In the rows, zero is written as 128.
One turn moves each row of this set onto another row. After a few examples, where does it send each row asked below?
q123: [138 143 126 135 116 145 114 141 116 136 162 123 131 121 120 132  90 151
 101 125]
q944: [129 144 121 138 123 137 135 145 163 119 126 116 127 147 111 150 118 179
 109  57]
q75: [109 131 110 122 149 116 139 139 125 127 149 118 175 160 157 129 157 157
 116  94]
q216: [131 122 164 114  82 142 156  98 154 121 112 138 111 116 110 117 175 144
 129 102]
q259: [143 124 144 132 131  92 117 106 109 101 145 108 139 161 181 130 145 156
 106 119]
q282: [139 134 156 144 108 136 136 117 150 133 158 105 133 115 200 152 133 156
 125  89]
q205: [106 130 145 136 111 126 152 106 136 122 134 130 100  88  80 122 131 138
 101 110]
q800: [124 118 145 123  96 108 151  73 154 123 119  96 113  89 164 123 139 129
 117 124]
q363: [116 138 121 154 128 122 133 127 138 105 143  97 151 146 169 153  92 162
 102 108]
q928: [171 123 146 158 130 118 120  86 165 131 106 137 106 135 158 130 152 156
 140 117]
q215: [138 116 103 125 122 150 128 146 147 111 112 138  67 129 115 124 127 135
 109 100]
q934: [104 131 130 129 108 131 151 108 146 100 118 131 123 114  74 115 130 157
  93 111]
q597: [139 105 124 115 115 135 131 142 130 112 107 134  71 146 113 123 152 112
 119 108]
q397: [105 112 119 141 156 116 144 105 136 150 134 106 150 163 174 126 133 118
 136  88]
q417: [125 128 136 142 130 143 129 129 156 130 169 113 138 107 190 137 131 160
 102  74]
q95: [153 120 106 133 145 128 128 127 149 142 131 114 167 108 170 142 119 129
 118  81]
q453: [125 131  83 178 151 125 139 137 151 146 125 138 128 128 129 128 130 127
 111 123]
q451: [107 131 152 145 131 130 165  92 141 111 144 151 122 104 158 118 191 155
 113  94]
q990: [118 165  84  96 111 112 156 124 112 127 119 103 134 147 128 131 136 156
 108  99]
q228: [148 138 130 135 127 102 120  95 127  97 128 116 168 151 175 127 130 171
 106 114]
q874: [127 152 112 131 108 165 165 119 140 139 103 159 121 143 109 127 150 141
 144 124]
q433: [138 110 108 129 122 146 174 125 116  82 118 143 164 140 128 136 139 142
 106 103]
q333: [107 144 178 140  98 132 117 112 138 137 144 120 107 164 158 123 145 146
 140 137]
q406: [149 128 147 145 107 146 140  97 120 122 116 152  73 133 130 119 137 120
 129 138]
q150: [139 127 148  87 135 120 126  99 102 133 149 124  91 128 153 113 164 140
 123  80]
q79: [111 113 170 145 143 130 147  87 139 106 131 112  86 169 140 139 131 135
 107  81]
q264: [117 100 106 118  93 134 140 160 150 133 119 114 151 116 141 124 135 112
 136 107]
q938: [109 120 139 134 148  95 143  92 134 159 144  97 149 132 165 128 149 120
 128  82]
q167: [104 135 137 130 115 114 144 101 140 127 128 119  54 133 107 114 155 152
 109 101]
q752: [136 163 128 127  87 148 164 114 139 134 108 141 103 140 113 139 158 163
 139 132]

q333 -> q944
q215 -> q259
And these:
q75 -> q216
q990 -> q451
q752 -> q417

One turn moves each row of this set onto another row. After a few examples, where does it send each row asked below?
q550: [134  87 177 150 148  85 109 165 141 171  91 110 130 143 135  92 170 120
 117 155 105]
q234: [149 116 120 184 128  90 140 131 165 139 105 139 100 146 138 141 173  89
  91 174 138]
q858: [161 134 120 164 120 118 107 143 158 161 130 134  91 121 127 144 121  45
 124 150  97]
q290: [123 114 189 188 126  96 137 152 136 168 110 111 133 106 155  71 156  82
 136 171 127]
q666: [159 149 144 116 145  84 140 144 145 170  81 143 103  85 104 147 181  78
 117 164 134]
q908: [124 103 173 198 123 107 147 124 159 149 106 110 124 132 152 121 174  85
 129 182 111]
q327: [143 146 160 161 125 105 141 150 129 179 115 100 112  89 125  46 131  67
 141 178 115]
q502: [150 147 147 107 146  85 140 150 147 155  75 133 114  77 117 138 175  82
 115 170 135]
q198: [164 130 131 112 146  99 115 154 139 181  96  92  98 124  92  71 140  97
 122 170  83]
q552: [147 113 164 127 149  86 107 175 127 186  95 103 120 121 117  56 148 108
 123 156 103]
q596: [157 141 135 164 113 134 110  80 164 169  85 114 122 128 136 104 130 108
 127 148 103]
q824: [148 128 153 175 113 126 106  89 161 167  84 120 134 131 151 104 138 114
 126 141 112]
q838: [161 152 133 154 114 131 107  89 154 178  87 111 120 115 130  82 118 104
 131 146 106]
q787: [129  86 135 166 115 108 139 122 156 210 124 121 116 131 150  79 175  92
 101 163 100]
q627: [111 105 142 199 159 100 112 134 136 154  95  99  97 130 157 130 149  97
 134 151  98]
q38: [139 105 122 149 114 108 139 125 149 219 127 115 107 117 134  58 158  83
 105 167  96]
q309: [152 136 140 164 133  75 128 174 129 169 112 140 111 105 138  60 140  81
 103 158 161]
q604: [131  94 136 159 115 105 136 131 148 218 126 120 116 120 147  60 166  87
 104 162 102]
q307: [147 131 162 172 116 121 103 102 149 177  86 122 139 119 154  81 131 114
 130 136 121]
q235: [162 144 128 156 121 112 102 160 144 173 133 133  95 104 126 112 107  43
 128 145 106]
q913: [154 141 152 123 146  82 140 144 147 167  79 145 109  91 112 153 188  82
 115 163 137]
q146: [148 143 149 111 145  85 141 147 149 152  74 133 116  80 119 144 179  85
 114 170 135]
q425: [153 144 159 120 148  77 136 157 136 175  80 147 115  80 114 131 180  81
 118 156 146]
q291: [150 149 151 107 146  82 139 154 144 158  76 134 117  73 120 132 173  83
 116 167 138]
q421: [160 116 124 124 143 106 122 131 159 163  93  93  95 147  95 116 158 103
 116 178  72]
q568: [147 142 156 111 146  80 138 155 143 156  75 135 120  75 123 135 177  85
 115 166 140]
q751: [134  92 121 161 113 114 142 111 162 207 124 116 107 134 138  89 174  88
 101 170  90]
q835: [159 152 148 114 147  81 138 152 138 175  81 143 108  78 105 132 176  77
 119 161 140]
q89: [155 146 149 160 115 125 102 103 146 182  89 117 131 110 141  67 119 107
 132 139 117]
q385: [110 114 154 192 162  92 105 156 119 168  98 100 102 112 158  93 135  94
 138 142 110]
q637: [150 137 161 126 147  78 137 153 142 170  79 148 115  87 119 144 188  84
 117 158 143]
q844: [150 131 151 169 124 103  97 174 137 175 133 141 110 103 145 103 114  49
 128 135 120]
q443: [170 158 103 145 130  90 136 153 139 167 114 127  85 106 109  71 130  70
 104 173 139]
q795: [135 144 108 166 158 108 115 133 128 168 101  85  72 109 121 102 119  79
 140 160  85]
q493: [139 109 151 188 132  75 130 160 144 152 106 147 120 130 157 102 167  93
  96 158 161]
q791: [141 104 113 150 113 114 142 114 157 213 127 113 101 125 130  75 163  83
 104 172  87]
q588: [148 116 141 182 120 112 104 148 160 155 127 140 106 130 146 156 135  54
 121 145 104]
q90: [143  89 153 148 144  98 118 138 160 158  89 104 115 159 122 129 178 117
 113 170  86]
q313: [124 138 133 172 161  97 107 156 114 177 102  93  89  99 137  74 117  83
 142 149 101]
q494: [142 113 159 184 122 103  99 165 147 164 128 145 118 119 157 131 131  57
 124 134 120]
q564: [155 154 127 154 122 118 150 121 149 167 114  92  91 103 104  82 134  62
 138 195  92]
q778: [169 146  91 156 126  98 144 126 162 149 110 127  79 131 108 123 149  75
  97 182 125]
q781: [126 125 114 183 158 109 118 120 143 154  97  90  77 129 133 136 139  88
 135 162  81]
q183: [145 141 153 113 147  82 139 151 147 153  74 136 120  80 125 143 180  87
 113 167 138]
q221: [143 128 135 177 120 121 154 105 168 148 109  97  97 130 121 129 161  74
 129 197  89]

q550 -> q90
q502 -> q291
And these:
q327 -> q290
q309 -> q493
q425 -> q637
q781 -> q795
q787 -> q751
q596 -> q838
q494 -> q588

One turn moves each row of this set onto another row. After a few examples, where does it send each row asked below?
q986: [193 155 114 135 133 111 127 119 135  93  88 169 129  99 150 122 103 112
  70  93 145 119]
q14: [168 104 156 131 150 135  81 144 119 123 105 157 127 126  86 120 158 130
 131  99 120 143]
q996: [162 103 117 134 146 120  89 161 128 157 125 161 140 147  86 122 108 130
 119 123 148 150]
q99: [176 100 125 149 147  90  99 150 135 125 118 164 127 140  83 130 118 124
 146 117 124 147]
q200: [127 139 120 135 107 131 115  88 158  96  96 131 119 118 161  80 118 111
  88  87 128 136]
q910: [205 129 108 149 147 119 122 132 121 125  61 168 111 134 141  86 109 128
  64 101 173 134]
q15: [153  94 143 152 114  90  95 169 134 125 112 152 134 135  98 122 129 124
 150 121 140 138]
q472: [169  97 119 135 144 101  94 157 130 161 118 168 133 151  91 110 104 129
 136 113 133 148]
q518: [166 136 100 164 162 127 121  98 137 140  66 163 113 147 139  82  95 115
  70 121 146 125]
q325: [146 103 153 149 146 105  90 145 129 108 113 147 132 125  85 138 128 117
 141 123 123 133]
q747: [148 121 103 157 110 132 136 145 110 115  62 125 120 139 159 100 119 124
  78 121 182 116]
q555: [159 161  89 153 135 151 112 109 156 164  84 148 111 154 145 102 132 112
  96  89 127 120]
q86: [148  90 141 134 121 108 101 155 127 134 115 112 130 152 119 132 149 127
 137 125 137 160]
q348: [161 133 128 124 107 107 133 128 126  71  87 132 123  99 164 111 110 114
  85  79 147 121]
q489: [137  92 157 143 116 101  94 159 130 143 107 125 136 146 121 124 140 122
 143 130 134 140]
q434: [148 111  96 161 109 116 139 118 130 128  59 128 105 159 165  67 121 122
 103 107 149 129]
q988: [163 115 125 136 156 133 130 109 105  79  60 120 100 126 141  97 124 123
  74  88 149 130]
q71: [156 110 133 151 137 123  76 151 147 137 125 166 138 134  78 119 132 126
 124 125 146 156]
q584: [143 147  84 149  89 129 123 109 162 129 100 156 129 131 162  76 112 116
  94  99 143 132]
q320: [126 129 102 128 110 136 109 124 148 145  89 121 102 153 150  72 113 118
 106  56 139 130]
q727: [159  96 147 141 133 115  81 141 143 112 118 146 123 135  84 112 153 129
 138 104 129 167]
q293: [157 104 150 138 162 127  90 130 120 124 106 154 126 131  86 128 144 122
 139 108 103 131]
q126: [143 134 110 122 119 124 129 162 110 118  83 117 114 128 148 126  93 115
  93  68 161  97]
q901: [200 155 105 142 127 122 128 159 123 140  69 159 115 129 151 131 125 118
  95  76 151  99]
q939: [174 141  81 139  99 108 148 139 131 102  93 151 130 117 162 119 100 118
  90  97 155 118]
q474: [140  97 120 149 125 117  94 146 143 125 129 131 131 149  91 128 137 126
 139 128 139 164]
q2: [141 121 149 150 140 133 107 102 124 104  52 143 105 125 145  60 122 118
  81  90 141 115]
q557: [170 155 107 143 130 128 110  83 168 117  95 170 120 120 151  81 117 112
  77  91 125 142]
q8: [186 141 141 118 155 101 120 133 127 113  75 118 103 126 157 138 109 109
  78  71 141 123]
q582: [146 151 152 133 142 131  86 103 164 147  80 129 106 137 156  90 123 105
  75  79 135 134]

q986 -> q584
q126 -> q582
And these:
q325 -> q71
q489 -> q14
q747 -> q2

